rotation ticks, each row followed by its count of ticks:
The counts run from 0 to 471.
.10,.21,.14,.31,.11,-.10,-.19,-.38,-.14,-.40,.02,-.03,.07,.18,.36,.24,.10,.08,.11,.13,.11,.07,-.05,-.37,-.52,.06,.33,-.02,.06,-.13,.03,-.01,.37,-.34,.01,.17,.19,.27,.03,.25,.36,.28,-.15
1
.09,-.16,.19,-.46,.23,-.08,.10,-.09,.09,.39,-.16,-.25,.04,.18,.11,-.02,-.02,-.37,.03,.19,.00,.56,-.20,-.46,-.23,.14,.24,.37,-.05,.02,.00,.02,-.43,.12,.06,-.11,-.20,.25,.21,-.09,.15,-.09,-.28
159
.13,.16,.23,.39,.14,.23,.20,-.15,-.30,-.49,-.30,-.22,.10,.33,-.03,.03,.16,-.27,.23,-.06,-.14,.20,-.25,-.07,-.35,-.27,.05,.08,.19,-.16,.25,.09,-.32,.17,.02,-.15,.27,.09,-.17,.24,.20,-.24,-.31
234
.07,-.01,.25,.40,.20,.17,.36,.06,-.33,-.09,.09,.07,-.05,.02,-.33,-.16,.18,-.02,.06,-.06,.42,.07,-.03,.00,-.45,-.02,.24,.23,-.11,-.49,-.07,-.08,.16,.21,.35,.26,-.39,-.13,-.30,-.06,-.04,.22,-.18
279
.02,.22,-.09,.02,.12,-.15,.28,-.07,-.40,.04,.19,.43,-.22,.07,.10,.30,.24,-.13,-.21,-.15,.22,.22,-.11,-.05,-.48,.27,.04,.06,-.52,-.22,-.02,.01,.00,.35,.27,-.03,-.24,-.12,.07,.16,-.39,-.07,.02
318
.33,.09,.35,.11,-.24,-.25,-.03,-.19,.01,-.22,-.23,-.02,.01,.02,.05,-.20,.04,.14,-.14,.40,.15,.11,-.18,-.13,-.26,.26,.33,.00,.17,.04,-.04,.00,.17,-.27,-.40,.17,-.13,.58,.26,-.12,.40,.25,-.08
399
-.11,.30,.40,-.07,-.05,-.29,.14,.23,-.24,.09,-.02,-.02,-.10,-.15,-.24,-.01,-.04,-.08,.00,.06,-.23,.30,-.42,.24,-.40,-.26,.08,-.05,-.12,.26,.23,.12,.01,.44,-.30,.27,-.02,.38,.43,-.16,-.03,-.05,.00
444
.24,-.01,-.13,.27,.31,.01,.09,-.29,-.04,-.54,-.08,-.04,.12,.42,.04,.01,.14,-.14,.03,.01,.27,.16,-.30,.07,-.46,-.11,.08,-.01,.42,-.34,.13,.15,-.27,.06,.19,.06,-.04,.53,-.14,.06,.29,.11,.02
252
.24,.14,.03,.37,.04,-.11,.16,-.31,-.11,-.18,-.38,.46,.19,.23,-.06,.04,.16,-.19,-.09,.10,.50,.42,-.15,-.22,-.03,.33,.14,.31,-.04,-.27,.16,.26,-.15,.07,.28,.08,-.15,-.04,-.25,-.20,.08,-.01,.09
289
.02,.47,.08,.34,-.01,.03,.34,.04,-.32,-.32,.08,.09,-.35,-.15,.38,-.03,.34,-.03,-.07,-.25,-.17,.40,-.28,-.10,-.32,.03,.09,-.20,-.31,-.06,.25,.01,-.08,.35,.14,.20,.05,.06,.19,.08,.20,-.18,-.17
338
.34,-.17,.15,.27,.04,-.02,.04,-.03,-.47,-.24,-.25,.02,.15,.09,-.04,.19,-.06,-.34,.27,.16,.59,-.03,.00,-.23,-.30,.18,.32,.15,.08,-.05,.19,.25,-.18,.13,-.10,-.01,-.31,.01,-.43,.20,.01,-.18,-.12
273
.15,-.16,.42,.09,-.23,.12,.18,-.20,-.19,.00,-.18,-.13,-.22,-.09,-.06,-.17,-.41,-.05,.27,-.03,-.14,.18,-.42,-.19,-.38,.04,.32,.33,.17,.21,.08,.27,-.15,-.14,.04,-.04,-.22,-.07,-.08,.30,.18,-.27,-.44
130
.12,-.20,-.06,-.36,.18,-.13,.46,-.09,.35,.50,-.09,.17,-.01,-.09,-.31,.04,-.05,-.14,-.07,.13,.01,.35,-.31,-.11,-.42,.12,.29,.29,.04,-.10,-.10,-.14,-.09,-.02,-.04,.05,-.31,.27,.32,-.16,-.16,.18,-.28
155
.28,.06,-.08,.10,.31,.06,.19,.09,-.21,.13,-.38,-.24,-.05,.18,-.13,.24,.36,.07,.04,-.05,-.27,.00,-.01,.42,-.16,-.21,.16,.15,.06,-.06,.29,.01,.04,.45,-.19,-.08,-.18,.50,-.20,.17,-.21,-.45,-.20
226
.31,.05,.08,.08,.23,-.05,.20,.07,-.36,-.10,.06,.01,.09,.09,-.30,.08,.44,.05,.17,.02,.36,.19,.11,.03,-.12,.07,.26,.16,-.01,-.07,.27,.00,-.13,.54,.31,.52,-.39,.16,-.10,-.29,.14,.01,-.05
283
.43,-.04,.49,-.03,-.15,-.07,-.14,-.29,.14,-.24,-.19,-.02,-.08,.18,.17,-.14,.21,.12,-.20,.03,.08,.51,-.42,-.32,-.22,.12,.24,.06,-.10,-.21,-.11,.19,-.20,-.02,.04,.14,.00,.33,.25,-.15,.43,.05,.15
395
.38,-.09,-.06,-.15,.21,-.22,-.08,-.30,-.07,.17,.07,-.10,.20,.00,-.08,.49,.35,.32,.04,-.06,.06,.22,-.15,-.16,-.39,.18,.55,.05,-.21,-.16,-.04,-.23,.51,-.06,-.13,.07,-.23,.15,.03,.07,-.16,.10,-.12
10
.32,.10,-.02,.03,.18,-.15,.18,-.02,-.34,-.03,-.04,.08,.16,.10,-.29,.13,.49,.00,.18,.11,.35,.16,.19,-.03,-.04,.17,.32,.20,.01,-.04,.32,.00,-.11,.53,.25,.53,-.31,.11,-.10,-.29,.16,.09,.00
284
-.29,.35,.62,.35,-.18,-.05,.14,.03,-.07,.12,-.27,.12,-.16,-.10,-.22,-.35,-.16,-.07,-.24,.15,-.18,.31,-.39,.17,-.30,-.18,.02,.16,-.21,-.13,-.02,.15,.37,.14,-.21,.03,-.04,.26,.11,-.06,-.06,.09,-.02
440
-.42,.39,.12,.27,.28,-.11,.10,-.09,-.42,-.17,-.10,.15,-.08,.04,.50,-.03,.00,-.25,-.21,.26,.49,.36,-.08,-.28,-.16,.20,.00,.14,-.11,-.30,.13,.13,-.08,-.09,.24,.02,-.22,.09,-.21,-.12,.04,.10,-.04
308
-.06,.27,.45,-.18,-.13,-.09,.10,-.35,-.01,-.10,-.25,.21,-.07,.05,-.42,.08,.27,.02,-.39,.48,-.04,.35,-.38,-.04,.16,.09,.04,.11,.05,-.04,.14,.23,-.17,.29,-.18,.20,-.23,.11,.29,-.10,-.22,.08,.07
431
-.02,.48,.08,.41,-.04,.03,.38,.02,-.19,-.05,-.09,.27,-.33,-.22,.28,-.04,.35,-.04,-.15,-.28,-.25,.36,-.23,-.13,-.34,.07,.16,-.04,-.51,-.26,.15,.00,.17,.26,.12,.07,.06,-.03,.05,.14,.02,-.05,-.14
336
-.42,.39,.41,-.14,.08,-.33,-.34,-.24,-.36,.13,-.12,-.10,.07,.25,.25,-.15,-.28,.09,-.01,.28,-.14,.07,-.22,.35,-.30,-.22,.21,.27,.07,.09,.17,.22,.24,-.09,.00,.02,-.04,.42,-.01,-.05,.08,.00,-.04
455
.24,.10,.32,.04,-.15,-.40,-.10,.11,-.24,-.09,.24,-.11,.04,.14,-.17,-.26,.11,.05,-.10,.04,.09,.29,-.28,.09,-.47,.06,.27,.02,-.32,-.01,-.02,-.19,.42,.26,.02,.11,-.25,.30,.35,-.41,.28,.06,.12
46
.21,-.26,.00,.07,.40,.00,.13,.00,-.33,.16,-.01,-.48,.14,.20,-.02,-.08,.29,-.07,.11,-.29,.22,.40,-.16,-.15,-.40,-.04,.25,.16,-.05,-.40,.03,-.12,-.13,.24,.03,-.12,-.36,.20,-.39,-.08,.01,-.02,-.16
263
.41,-.18,.38,.23,-.11,.00,.03,.06,-.25,-.21,-.05,-.09,-.05,-.25,-.25,.24,-.04,.01,-.02,.01,.33,.24,-.44,-.18,-.32,.13,.46,-.02,-.30,-.10,-.09,.05,.36,.05,-.22,-.04,-.43,-.09,.00,.11,-.15,-.29,-.16
25
-.34,.44,.01,.15,.22,-.27,.12,-.14,-.40,-.01,-.13,.22,.16,.02,.37,.04,.19,-.33,-.08,.23,.37,.41,.03,-.49,-.17,.26,.11,.16,-.15,-.27,.19,-.02,-.08,-.08,.08,.08,-.01,-.06,-.21,-.16,.03,.30,-.07
306
.18,.19,.22,-.05,-.10,-.44,.00,.07,-.21,-.04,.20,-.10,.06,.10,-.20,-.23,.26,.06,-.13,.17,.01,.26,-.22,.04,-.42,.09,.30,.00,-.24,-.04,.00,-.25,.42,.24,-.06,.20,-.23,.31,.34,-.42,.27,.20,.10
47
.23,.20,.16,.57,-.06,-.26,.06,-.02,-.42,-.02,-.23,.10,.17,.24,.12,-.33,-.08,-.12,.08,-.06,.51,.24,.07,.01,-.26,.31,.10,.27,-.10,.02,.13,-.04,.19,.10,.12,-.01,-.26,.27,-.18,-.23,.37,-.06,-.03
293
.27,-.03,.17,.11,.26,.08,.25,.13,-.36,-.13,.15,-.02,-.01,.06,-.32,.01,.38,.05,.12,-.05,.44,.19,.06,.10,-.23,.03,.25,.14,-.03,-.19,.17,.01,-.08,.54,.37,.47,-.44,.11,-.06,-.29,.09,-.01,-.07
282
.30,-.06,.11,-.34,.00,-.09,-.04,-.22,.20,.26,-.25,.25,.06,.07,-.06,.15,-.06,-.13,.38,.18,-.16,.19,-.16,-.31,-.26,.11,.47,.44,.15,.14,.21,.32,-.23,.01,.17,.35,.06,.17,.15,-.05,.35,.04,-.07
142
.01,.21,.05,.39,.24,.07,.33,-.08,-.26,-.31,-.31,-.02,.19,-.03,-.23,.07,.10,.13,.30,.21,-.03,-.13,-.09,.31,-.30,-.33,.29,.12,.45,-.22,.27,-.08,.14,-.19,-.09,.17,.07,.21,-.31,.00,.01,.01,-.41
239
-.10,.39,.65,.24,-.31,-.25,-.17,-.20,-.25,.22,-.53,.11,.09,.09,-.10,-.24,-.11,-.05,-.04,.23,-.15,.24,-.18,-.02,-.09,.06,.17,.35,-.23,.14,.12,.18,.32,.01,-.36,-.10,.03,.12,.00,-.03,.02,-.05,-.05
437
.19,-.05,-.02,-.26,-.07,.05,.07,-.27,-.03,.25,-.06,-.28,-.39,.02,.01,-.03,.24,.02,.04,.03,-.47,.09,-.25,-.16,-.19,.09,.33,.14,.21,.22,.36,.31,-.19,.35,-.06,.19,-.43,.49,.02,.27,.21,-.02,-.11
122
-.10,.42,.13,.07,-.40,-.30,.15,-.34,-.24,.00,-.12,.19,-.12,.12,-.13,-.27,.28,-.11,-.09,.04,-.63,.26,-.35,-.24,-.37,.00,.07,.19,-.13,.05,.29,.05,.01,.19,-.09,.05,.18,-.11,.11,.08,.11,.20,.05
87
.10,-.20,-.02,-.41,.22,-.10,.43,-.05,.32,.45,-.10,.09,-.03,-.04,-.25,.09,-.06,-.20,-.09,.09,.01,.49,-.40,-.19,-.32,.10,.23,.27,-.01,-.12,-.11,-.05,-.24,.01,.05,-.03,-.28,.19,.28,-.15,-.16,.06,-.25
156
.24,.06,.05,-.12,.03,.04,.05,-.04,-.11,.13,-.11,-.19,-.33,-.36,.21,.15,.48,.35,-.08,.07,-.21,-.02,-.07,-.10,-.18,.12,.64,-.13,-.12,-.20,.09,-.11,.27,.04,-.33,.26,-.37,.32,-.06,.18,.02,.11,-.24
371
.03,.03,.57,-.01,-.19,-.20,-.13,-.20,-.17,.11,-.20,.34,-.10,.06,-.21,.16,-.16,-.02,-.21,.47,.19,-.11,-.17,-.03,-.42,.16,.26,.27,-.23,-.16,-.29,.17,.28,-.14,-.28,.02,-.23,.05,.06,.21,-.33,.16,.08
420
.27,-.02,.28,.05,.06,.06,-.26,-.30,-.13,-.38,-.01,-.47,-.06,.21,.20,.09,.39,-.01,-.13,.16,.17,.29,-.14,-.43,-.06,.29,.34,-.09,-.05,-.06,.11,.09,.16,.13,-.13,-.01,-.36,.41,.03,.16,.36,-.01,-.05
17
-.04,.26,.49,-.15,-.16,-.14,.08,-.35,-.04,-.12,-.35,.21,-.02,.10,-.35,.12,.17,.02,-.34,.39,.03,.42,-.43,-.02,.19,.13,.00,.15,.02,.08,.17,.33,-.23,.25,-.19,.09,-.19,.11,.25,-.07,-.23,-.07,.10
432
.28,.22,-.08,.17,.06,-.15,.19,-.28,-.07,-.09,-.33,.51,.25,.16,-.26,.17,.39,-.15,.02,.20,.39,.25,.03,-.24,.04,.30,.24,.28,.01,-.23,.27,.14,-.13,.20,.20,.28,-.16,-.03,-.24,-.22,.04,.20,.07
287
.24,.13,.54,.15,-.30,.14,-.06,-.29,-.22,-.40,-.11,.03,-.17,-.05,.09,-.06,.11,.21,.08,.29,-.02,-.13,-.07,-.28,-.34,.11,.50,.04,-.03,-.20,-.08,-.02,.19,-.32,-.07,.23,.00,-.04,.06,.29,.30,.17,-.35
381
-.14,.53,.00,.28,.05,.00,.32,-.33,-.34,-.27,-.19,.25,-.22,.00,.24,.08,.27,.24,-.39,.21,.19,.19,-.12,.14,.20,.35,.08,.04,.03,-.06,.30,.08,.05,.03,.18,-.01,-.40,.09,-.09,.08,-.16,-.21,-.22
327
-.22,.29,.25,-.27,-.19,-.25,.00,-.30,-.40,-.18,.06,.24,-.15,.10,-.13,.18,.24,-.19,-.26,.46,-.16,.16,-.41,-.28,-.32,.05,.10,.17,-.23,-.16,.05,.17,-.14,.12,.04,.02,-.06,-.40,.12,.08,-.30,.11,.09
70
-.24,.11,.01,-.05,.05,-.23,.08,-.02,-.16,.36,-.20,.19,-.30,-.28,.14,.09,-.13,.13,-.05,-.05,-.41,.31,-.64,.05,-.54,-.27,.21,.24,-.13,-.14,.09,.32,.06,-.17,-.01,.07,.02,.04,-.17,-.04,-.22,-.05,.13
99
